In the rows, 128 means zero.
One turn moves every row onto another: examples first, then more rows asked:
mele: [117  93 153 129 113 139 149 144 102 142 124 141 122]
sofo: [150  99 120 120 129 144 127 112 114 138 125 132 114]
bulev: [137  83 150 114 119 153 154 150 107 159 137 126 111]
pade: [140  78 117 113 108 148 124 151  99 150 137 118 128]
fop: [167  86 152 118 115 154 143 129 111 137 129 126 124]
Beke: [127  87 141 126 121 152 132 143 101 159 129 130  95]
rolun: [158  88 140 118 107 160 124 153 101 152 138 153 124]
Lemo: [161  84 125 127 121 154 156 129 114 145 126 145 131]
tupe: [121  93 120 115 129 144 144 135 112 159 136 132 106]
vumi: [129 104 152 114 114 155 137 148 108 152 102 126 123]
kir: [158  88 114 128 100 156 125 140 100 137 133 142 128]
tivig: [140  78 118 113 109 149 123 151  98 151 136 118 125]
zatu: [153 109 141 123 129 147 127 132  99 153 126 138  99]
Gazi: [156 100 144 111 117 152 109 137 102 144 129 133 107]
taz: [124 100 142 116 106 155 119 149  90 149 129 124 113]
Mip: [160  89 118 127 101 158 123 144  97 139 129 141 123]
vupif: [139  92 145 118 115 154 162 138 101 144 118 112 125]
bop: [142  94 150 117 104 157 124 148 112 142 107 144 140]
gevi: [138 108 124 127 126 140 131 118 109 148 144 147 115]
Kevez: [117  97 131 115 101 150 134 139 103 145 147 129 136]
Ziro: [122  96 155 120 102 155 143 141 113 146 119 131 141]
bupa: [122  80 135 125 114 148 151 135 113 153 150 133 121]
sediv: [158 102 137 127 137 150 146 124 121 141 120 126 127]
pez: [143 103 146 122 114 154 110 140 112 145 147 141 131]
firog: [116 105 132 115 114 148 145 132 119 147 117 133 141]
nadet: [149  94 133 109 110 147 128 125 117 138 152 139 137]
kud: [151  99 141 121 119 145 153 125 113 146 151 142 133]
vave: [159 102 141 127 137 151 143 126 119 142 117 125 124]
tenuf: [159  97 161 125 114 152 139 139 101 150 140 138 115]
vil: [141 100 136 119 118 152 125 139 113 143  92 141 128]
zos: [113 107 136 123 115 150 124 134 109 148 107 132 123]
Zefo: [144  95 116 119 114 152 119 138 108 150 142 158 124]
pizu: [142 105 143 122 116 153 107 139 112 146 146 141 129]
pere: [129 101 127 118 111 149 120 134 118 140 110 149 141]
Gedep: [141  95 137 117 111 151 142 135 122 138 108 144 149]
Lofu: [147  73 118 124 117 148 140 140 101 147 122 111 123]
nepak: [122 104 148 113 121 138 148 153 101 148 117 139 116]
pobin: [117 103 140 113 120 134 153 147 106 146 126 142 125]
Zume: [146  73 116 123 117 148 140 139 102 146 123 112 124]
Tunaf: [170  91 115 118 111 155 142 142 103 140 122 135 126]
pupet: [166  94 109 119 113 154 138 140 103 140 120 136 123]
vev: [125 102 120 119 126 147 148 126 104 144 114 117 115]
Kob: [112  98 142 129 118 136 142 139 101 143 120 142 116]
gegif: [161  91 124 129 129 155 139 132 105 148 110 142 108]

nepak turns into Kob
tenuf turns into zatu
pade turns into Lofu
Where do these go?
vupif turns into taz
Zefo turns into Lemo
Mip turns into pupet
firog turns into Ziro
bulev turns into Beke
pizu turns into sediv
nadet turns into fop
pere turns into Gedep

One turn moves every row onto another: examples first, then more rows asked:
did: [126 111 127 141 134 131 132 133 111 123 117 121 155 138 123 141 154 127
 108 125 106]
Lav: [113 114 117 146 123 133 122 135 111 136 125 130 148 119 142 134 147 127
 117 117 135]
Suza: [110 127 148 129 118 100 108 156 143 165 127 126 160 149 138 136 151 134
 100 139 112]
kof: [132 112 129 117 113 135 123 133 112 157 120 129 149 156 132 130 133 147
 118 140 106]
rok: [109 130 146 131 116 100 111 153 144 164 125 129 161 148 148 133 146 125
 103 138 111]
muso: [106 122 126 141 139 127 115 132 109 137 109 128 146 141 140 145 146 123
  95 127 111]
gute: [115 125 145 139 120  98 134 145 142 140 144 116 152 120 130 138 156 119
 113 134 121]
kuviv: [110 132 145 147 126 120 130 143 142 157 130 124 155 118 147 121 117 150
 119 135 134]
Miza: [126 110 121 136 126 129 120 140 116 143 110 132 177 158 132 137 147 140
 101 134 106]
putid: [116 124 144 141 119 103 127 161 144 146 116 119 163 140 134 137 156 114
 101 115 128]
vuzer: [122 128 119 141 118 129 139 135 114 149 141 125 145 134 140 129 122 136
 138 124 127]
Bog: [116 128 145 138 123  96 136 137 146 138 137 115 150 119 134 136 147 116
 112 133 127]
Pemug: [110 123 151 141 123 124 143 135 139 145 121 123 139 108 135 136 133 127
 106 128 134]
mize: [115 125 143 138 122 104 121 163 142 145 121 119 164 138 127 132 163 119
 101 121 124]
Daf: [126 102 125 143 123 132 128 123 114 131 137 123 150 122 132 139 145 147
 121 133 124]
Kose: [131 119 131 119 115 134 120 133 116 158 122 134 153 159 128 130 135 152
 115 140 104]
Siku: [112 141 157 133 119 127 127 153 138 169 114 129 144 142 139 124 122 140
 111 128 116]
rut: [116 122 152 146 121 101 121 146 147 154 142 110 147 129 140 138 133 147
 117 126 138]
digam: [119 130 119 129 138 122 119 132 123 150 104 129 163 162 130 133 125 139
  97 135 121]
sonot: [123 123 126 126 113 128 133 130 123 165 125 128 150 158 133 143 113 150
 115 132 129]
pevi: [133 120 129 139 123 134 124 137 115 145 137 120 150 143 129 123 129 164
 132 127 119]
ledaf: [129 106 117 134 127 128 122 140 114 143 109 127 177 156 136 133 139 141
 105 136 110]
kegu: [133 116 126 139 126 134 123 140 109 143 133 114 150 144 134 121 129 157
 133 126 118]
nul: [126  98 122 138 124 131 125 123 110 132 131 121 149 123 137 136 143 145
 118 136 124]
met: [121 141 149 124 121 102 116 152 147 160 135 117 147 143 123 120 140 146
 115 136 126]
vuda: [108 128 141 131 118 120 128 147 142 162 105 141 168 133 143 128 135 123
  94 139 120]
Lazuk: [120 142 150 124 119 105 112 150 147 161 127 120 144 143 130 116 137 141
 114 131 129]
Gaki: [118 120 150 142 118 101 125 150 146 153 147 109 150 129 130 138 141 148
 117 127 139]
muk: [106 129 145 155 134 119 141 153 137 142 110 123 164 128 141 136 135 117
 101 123 116]
Ribiv: [127 109 127 137 135 130 132 133 107 126 114 115 150 144 125 139 148 128
 109 127 106]

nul turns into kof
mize turns into Gaki
sonot turns into muso
Where do these go?
rok turns into Bog
vuda turns into Pemug
did turns into pevi

